In the data rows, 128 means zero.
How far apart are the two rows of each pair, measured in a hidden way? 0 means very close, and 40 very far. Two or three weighted sums of its numbers give each row a place; it is the straight-line distance between the places.
[151 145 144 140 130 113 143 143 144 126 101 140 145 140 124 100]
[ 77  74  79  94 111  72  77  79  86 103  75  73  84  93 113 113] -> 20
[119 148 166 158 101 115 149 162 163 123 122 126 125 130 124 125]
[137 139 138 130 136 139 136 139 132 126 120 132 138 135 118 116] -> 8
[150 153 152 123 116 138 140 134 132 119 134 123 129 132 113 136]
[130 132 133 130 120 118 113 133 139 119 115 117 137 141 131 134] -> 5
[146 141 133 136 151 159 153 157 162 112 158 162 158 157 107 154]
[125 127 137 146 121 128 125 113 131 107  98 104 119 131 105 103] -> 26
[129 132  98  97 114 119 112 108  97 110 111 112 113 102 107 111]
[104 105 100  80 111 108 107 108  84 111 107 111 112 101 143 143] -> 15
[116 108 137 146 123 128 128 142 150 121 153 149 151 150 119 148]
[ 76 108 119 120  97  94 115 116 114 148 154 151 148 148 153 152] -> 17
[111 109 108 119 142 112 113 116 123 163 149 150 154 159 165 169]
[146 145 146 141 153 147 143 148 145 141 142 143 148 146 135 137] -> 11
[133  72  75  74 155 131  68  72  76 149 132  77  71  69 116 113]
[114 118 136 135 138 138 131 133 140 141 143 137 132 138 126 125] -> 27
[ 78  81  92  96  85  81  80  89  93  79  81  81 104 117  93  96]
[116 113 111 115 169 132 113 111 117 171 151 149 148 125 166 169] -> 12
[142 115  89  86 147 153 148 139  89 148 155 139 136  97 110 107]
[113 110 112 114 101 114 111 117 117  89 105 119 114 110  84  95] -> 8
[111  75  63  64 112 113  80  62  65 147 147 115  92  93 151 148]
[140 138 137 139 141 123 118 115 126 144 118 117 119 115 126 122] -> 15
[126 123 125 132 113 150 158 161 153 113 153 164 164 155 114 139]
[173 162 157 159 159 130 135 130 131 155 128 130 132 130 130 127] -> 29
[ 94  99  98 117 102 103  98  98 113 104 101 102 104 103 151 114]
[181 157 157 142 190 183 158 155 151 177 178 161 137 132 158 161] -> 7
[124 125 108 106 138 140 138 135 140 137 141 144 139 141 138 140]
[ 92 109 162 160  89  94 105 163 162 122 123 123 159 166 133 141] -> 1
[134 135 140 137 135 134 122 133 143 144 135 123 125 138 140 136]
[138 136 140 138 175 165  92 136 142 171 167  85 140 142  83  84] -> 14
[125 115 112 122 143 102 104 109 108 149 148 117 116 121 153 154]
[102 107 119 113  98 106 117 120 121 102 107 121 122 120 102 106] -> 9
[136 140 142 139 143 137 108 104 104 157 155 101  95  97 155 154]
[114  98  98  98 104 111 121 119 112 107 119 105 109 105 112 111] -> 6
[118 120 122 122 135 120 124 119 123 144 121 122 126 123 142 130]
[157 159 160 156 117 158 156 161 156 102 105 103 114 103  96 100] -> 16
[156 158 157 159 153 156 159 160 154 123 127 135 129 134 125 122]
[129 130 136 160 127 130 134 128 131 125 130 119 114 115 129 127] -> 7
[115 117 138 140 117 118 122 141 139 116 118 138 145 141 118 119]
[ 96  98 105 108  79  97 101 106 109  79  88 122 115 110 121 121] -> 2
[ 96 103 118 125  91  94 103 126 127  96  96  87  85 133 124  70]
[ 98 104  92  89 137 122  97  90  89 123 126 104 104  98 158 132] -> 29
[130 128 127  99 130 152 180 174 179 125 153 180 178 179 129 154]
[128 146 107  81 135 117 100  84  81 133 118 103 100  97 135 116] -> 33
[143 161  92  92 140 126 122 120 124 143 131 122 120 124 167 144]
[144 135 137 127 152 147 144 140 122 148 145 146 149 114 127 112] -> 11
[169 171 135 119 125 135 135 142 130 109 115 118 140 136 116 111]
[151 133 133 134 148 150 128 130 139 125 139 151 151 150 118 127] -> 25
[132 138 163 168 132 131 140 156 165 136 131 142 149 158 143 146]
[108 103 124 131 111 114 112 127 138 129 147 151 148 142 139 150] -> 5
[108 111 126 122 110 113 120 111 105 133 129 130 118 116 132 134]
[140 131 131 132 124 128 133 123 124 125 124 129 131 129 124 125] -> 8
[122  87  81  93 130 138 140 139 115 110 139 173 172 133  98 120]
[139 140 141 150 138 136 138 143 155 137 141 138 142 141 137 140] -> 18
[122 125 120 106 114 128 126 122 117 157 155 157 127 113 154 159]
[137 131 133 132 132 137 133 132 139 137 138 135 136 134 123 102] -> 8
[146 162 165 162 127 155 164 162 165 188 173 158 153 158 188 171]
[ 96  89  88  93 131  97  85  90  94 127  98  94  95  95 130 103] -> 26
[119 130 136 132 112 112 114 112 112 114 117 117 118 117 119 122]
[124 121 123 122 117 118 125 124 122 144 125 119 128 128 159 123] -> 16
[135 133 131 134 133 130 124 130 129 137 131 126 131 132 132 129]
[143 148 138 134 127 145 150 141 130 133 142 137 133 120 136 134] -> 4
[139 135 132 104 137 137 139 134 107 115 103 106 107 101 105 103]
[159 134 136 135 186 174 117 108 108 163 146 100 104 104 154 130] -> 11
[ 83  83 122 130 104 125 128 133 143 103 108 121 131 134  97  98]
[110 121 119 116  96 121 121 120 126 113 122 120 121 122 112 121] -> 14
[116 117 118 111 127 110 107 111 110 124 127 125 114 115 121 131]
[154 165 177 177 147 113 106 115 120 146 110 103 106 108 164 115] -> 24
[ 79 113 113 110  69  72 113 111 110 117 122 118 109 109 121 125]
[103 114 117 119  79 104  93  92  96  90 107  93  98  94 100 105] -> 2
[105 104 126 138  67 106 109 133 140  67 107 113 151 148  68  75]
[142 110 108 109 121 117 113 110 109 120 114 108 111 112 146 138] -> 10
[174 169 148 129 118 114 120 120 123 111 118 120 117 126 116 116]
[111 160 166 163 112 110 162 134  81 129 133 162 132  81 130 138] -> 26
[112 121 116 134 156 156 137  73 135 155 158 147 124 128 154 158]
[158 159 132 130 162 132 134 131 142 162 139 132 147 164 161 146] -> 21
[128 127 131 132 129 129 129 130 131 126 130 134 130 133 127 123]
[144 138 137 151 141 150 152 148 152 127 138 133 138 131 102 105] -> 9
[124 117 117 102 137 128 102  97  99 136 128 100 100 103 123 124]
[ 71 115 132 132  97  92 124 138 138 125 132 129 109  86 122 126] -> 12
[161 154 159 181 153 153 158 152 156 129 133 134 150 147 115 119]
[146 152 145 151 156 153 150 155 154 173 170 150 126 123 175 179] -> 7
[120 175 173 174 104 121 185 187 183 106 131 188 183 185 158 166]
[110 100  98  98 106 108  97  88  90 104 110  99  89  92 110 108] -> 30
[144 166 161 166 127 133 167 167 167 143 139 164 169 168 137 140]
[156 154 151 155 150 151 154 150 155 156 150 154 156 160 171 157] -> 2
[108 116 154 147 107 102  84  87  85 113 110  86  83  79 118 110]
[132 138 154 150 130 132 157 152 153  76  73  83 155 150  75  73] -> 26
[125 120 133 121 134 137 134 138 135 136 139 141 137 133 137 136]
[132 135 125 101 133 136 134 135 132 132 135 136 150 148 132 139] -> 5
[121 119 124 108 128 119 123 126 112 149 151 128 117 116 149 150]
[119 121 130 134 119 157 181 176 147 134 163 184 179 147 137 142] -> 20
[104 109 110 113  99 105 118 113 111 103 106 129 144 143 105 107]
[154 138 138 132 149 147 143 139 132 132 139 137 140 141 126 127] -> 6
[112 105 103 101 110 109 102 100 104 127 122 114 103 103 129 130]
[121 120 107 108 122 120 118 102  93 129 129 129 130 140 135 131] -> 12
[145 148 146 147 165 146 147 147 144 169 150 144 149 145 171 152]
[125 126 135 135 154 126 132 141 143 122 124 129 145 141 127 128] -> 20
[104  93  72  80 103 107  97  71  72 161 167 135  71  72 160 164]
[130 129 162 144 130 131 134 159 147 132 136 135 162 135 149 152] -> 34
[131 123 125 128 145 156 168 167 135 134 132 176 184 151 119 123]
[134 134 131 127 100 100 107 114 117  93  96 101 107 120  96  95] -> 31
[130 140 145 130 129 132 138 130 128 131 134 131 132 129 130 129]
[126 121 121 123 131 135 141 137 126 148 161 162 150 137 143 155] -> 11
[142 115 118 117 148 142 120 117 123 124 131 118 123 118 124 136]
[172 172 171 173 165 172 171 173 172 165 172 177 174 173 165 172] -> 21
[142 130 134 131 167 166 140 133 125 169 170 142 134 133 147 148]
[ 90 119 121 119  76 104 133 130 126 106 136 131 126 120 104 139] -> 13
[136 143 167 168 105 140 145 174 170 114 134 134 138 139 130 131]
[132 128 130 127 145 129 126 131 131 150 148 148 147 144 150 150] -> 7
[122 139 141 139 120 120 126 126 136 123 119 123 123 120 122 118]
[108 117 138 134  96  97 128 153 151  99  99 132 147 147 133 139] -> 12
[147 144 127 124 159 160 162 123 113 161 163 163 153 181 156 157]
[128 126 128 126 127 128 120 117 121 128 122 124 119 119 134 127] -> 23
[135 133 134 131 129 129 132 131 135 130 131 131 137 130 128 132]
[133  98  99 110 145 147 117 100 106 144 146 132 112 113 147 145] -> 13
[108  85  88  85 132 105  95  92  86 138 108  92  92  88 127 156]
[122 119 122 106 119 124 122 123 105 116 117 113 114  99 100  97] -> 11
[140 117 116 116 138 136 123 118 117 132 140 123 135 156 122 129]
[ 93 149 167 177 113 115 116 135 160 113 115 120 139 162 113 124] -> 12
[132 160 146 110 158 169  91  77 115 166 172  83  69 118 156 157]
[136 139 136 139 139 137 140 141 142 137 138 140 142 138 140 138] -> 9
[110 117 121 122 106 123 152 140 127 106 121 169 166 162 103 110]
[146 142 145 147 145 146 130 123 123 134 128 123 106 102 137 125] -> 25
[138 124 130 129 142 134 130 136 130 140 106  98 102 102 136 103]
[118 124 125 126  50 116 125 128 130  67 148 118  69  68  51  62] -> 5
[115 157 179 177 134 133 160 176 179 136 129 142 144 149 132 126]
[128 131 132 137  97 130 134 135 139  91 133 137 135 137  81 122] -> 3
[ 94 158 164 162  77  99 170 170 172  88 105 167 166 168 150 152]
[ 81  91  93  94  57  67  70  82  96  67  97 130 132 136  95 108] -> 15
[124 126 127 120 113 127 128 132 126  82 112 128 133 129  87 104]
[150 150 120  90 149 138 146 116  92 147 140 147 137 132 151 156] -> 9
[183 180 162 145 121 116 118 122 142 115 113 119 119 139 115 121]
[176 180 154  90 178 180 184 159  97 165 165 171 165 151 149 149] -> 32
[ 83 136 180 176  88  89 142 187 192 178 181 160 173 183 176 181]
[ 91 107 127 125 120 135 135 130 127 121 112 114 124 130 115 108] -> 11
[127 127 128 126 159 164 160 144 150 170 171 162 148 147 143 153]
[108 120 120 120 153 155 157 139 122 177 171 113 109 123 175 179] -> 15
[137 144 143 147 188 143 118 105 108 195 173 125 111 108 192 187]
[111 112 112 114 139 119 113 115 115 144 138 141 130 125 146 148] -> 12
[140 151 151 150 132 140 152 153 150 116 117 121 115 119 116 118]
[154 118 116 117 143 144 117 117 115 144 137 124 115 110 138 137] -> 13
[133 135 144 132 126 130 142 141 134 126 131 138 139 134 128 132]
[176 171 166 138 175 176 177 171 143  83  82 126 144 143  78  82] -> 18
[144 160 162 157 121 117 116 133 159 116 123 117 137 160 111 118]
[117 108 110 109 129 126 124 129 122 133 128 131 128 122 132 134] -> 10
[203 180 107 103 171 172 158 109 103 117 116 122 155 160 109 111]
[133 136 131 129 134 135 137 144 143 133 135 142 174 153 132 139] -> 14
[117 104 103 103 117 114 106 104 105 102  99 100 115 134 100  93]
[129 138 136 135 127 131 135 137 137 112 112 125 131 119 104 102] -> 9
[114 115 109 104 112 120 116 105 106 113 115 118 116 116 123 115]
[139 137 137 138  99 127 140 137 139  96 124 150 158 163  96  83] -> 14
[136 127  96 145  85 129 128 132 134 117 125 131 134 131 148 137]
[159 160 158 155 163 168 168 140 115 165 173 198 143 110 166 171] -> 33
[138 136 141 134 132 139 137 135 134 124 128 131 134 139 101  98]
[158 127 140 140 151 154 127 141 140 134 123 103  78  78 140 130] -> 16
[118 117 118 117 112 125 131 132 129 119 129 125 135 129 126 118]
[124 120 123 103 164 154 126 123 105 170 167 132 107 101 102 107] -> 5
[160 149 151 148 152 155 147 151 150 150 148 153 149 154 149 143]
[ 83  87 126 131 146 138 123 127 129 148 142 126 127 138 124 123] -> 16
[102 103 102 103 118 107 106 106 104 134 138 136 108  92 142 144]
[111 107 112 118 102  88  91 103 125 102  73  75  98 132 103  89] -> 19
[139 141 133 103 138 143 139 127  70  78  77  74  76  72  74  68]
[171 187 191 185 129 163 173 172 182 133 143 159 156 128 129 133] -> 19
[116 112 119 122 130 120 114 120 116 136 122 118 121 118 164 160]
[161 115 121 122 139 140 127 140 135 127 135 131 115 120 126 126] -> 12
[150 122 118 118 153 153 120 125 139 155 156 124 129 140 139 143]
[172 169 174 169 126 172 166 162 158 122 134 117 113 108 115 114] -> 13
[164 167 163 161 152 164 165 164 162 142 164 164 165 168 134 134]
[126 125 125 127 137 119  92  91 114 154 116  70  75 110  92  85] -> 31
[102  99 100 102 107  99 101  98 101 165 146 104 107 106 147 148]
[109 105 108 110 129 108 109 107 109 123 109 110 109 110 123 115] -> 17
[120 125 130 127 158 158 155 134 129 157 158 160 143 149 156 158]
[ 91 137 143 145 127  92 140 148 146 132  92 141 145 144 127  91] -> 16
[149 148 142 139 149 150 149 142 143 130 121 123 124 121 123 115]
[121 121 116 128 120 116 120 115 122 131 130 129 127 128 128 128] -> 10
[140 122  94  94 147 142 122  97  94 144 139 130 124 120 145 129]
[137 139 136 124 135 137 143 139 130 138 138 134 139 140 131 133] -> 8
[112 101  98 102 100  97  94  99 101 105  99 100 104 103 128 131]
[142 136 135 139 131 142 138 137 141 136 142 142 141 141 131 147] -> 12
[103 102  99 110  99 102 109 102 109 102 105 136 155 120 164 164]
[150  97  90  91 125 106  92  87  90 134 108 105 108 114 141 102] -> 39
[159 158 153 143 156 119 109 113 139 148 118 105 104 142 143 135]
[136 140 143 114 123 126 130 126 112 130 128 127 120 107 118 121] -> 10
[112 115 114 110  92  95 113 118 114  97  95 112 115 114 117 118]
[ 98  95 100 143  98  98  98 100 140 144 143 140 135 153 162 160] -> 26
[131 121  91  93 140 139 126 104  98 142 138 120 118 137 140 134]
[ 98 100  97 105  98 100  98  99 101 102 104  96 103 102 104  97] -> 14
[107  88 143 156 158 111  99 126 118 129 132 133 121 117 126 128]
[112  96  93  98 117 112 102  96 103 119 105 141 140 139 117 122] -> 22
[107 110 114 109 126 129 126 111 113 139 135 135 109 109 137 141]
[151 150 122 119 150 147 149 124 121 148 152 148 122 119 135 116] -> 13
[59 58 61 90 57 59 59 61 91 64 60 60 61 92 71 75]
[136 149 147 129 167 161 148 142 139 167 163 136 138 139 135 132] -> 14
[116 114 115 125 121 106 106 103 116  98 103 106 108  95  92  92]
[150 152 156 144 123 152 159 166 157 124 150 166 175 152 127 142] -> 19
[150 151 152 128 158 152 143 124 115 158 151 149  92  78 153 158]
[141 146 147 146 143 138 148 148 146 145 138 147 149 148 143 142] -> 5
[151 156 160 162 159 137 138 113 145 158 108 136 153 114 159 120]
[129 160 162 147 125 133 176 174 151 128 136 152 153 151 144 137] -> 19
[118 116 113 118 125 118 118 120 122 117 118 124 122 120 119 118]
[139 133 138 137 142 136 141 136 133 108 115 116 120 122 113 109] -> 10
[159 131 129 128 147 155 131 131 132 145 147 147 135 134 139 138]
[123 124 126 126 112  75  73  88 125 110  71 129 142 140 112 102] -> 5
[135 117 105 100 130 128 117 110 120 115 118 116 123 122 120 120]
[135 135 129  92 137 135 129 118 104 133 141 122 115 116 113 112] -> 2
[135 137 138 141 137 139 140 139 136 140 139 142 142 142 136 140]
[155 158 131 132 142 156 157 116 105 119 118 122 114 118 119 116] -> 8
[137 142 141 140 113 110 112 120 134 111 106 101 104 124 112 103]
[137 138 138 140 133 137 142 131 129 162 162 152 121 116 165 168] -> 15
[155 104  93  95 155 158 104  97 106 150 151 108  72 121 146 148]
[103 103 104 103 106 109 102 104 103 108 103 109 112 115 132 117] -> 16
[130 128 131 122 129 133 129 123 104 129 134 128 113 112 100 107]
[141 135 142 128 148 149 148 153 150 154 144 146 144 145 152 146] -> 5
[132 136 154 154 137 140 138 160 158 152 161 158 160 155 125 116]
[106 109 140 142 110 105 114 138 135 122 120 117 115 115 134 151] -> 22
[145 150 154 157 150 118 121 115 148 148 119 119 116 119 155 147]
[153 134 138 136 164 152 133 138 140 144 121 125 150 150 134 129] -> 12
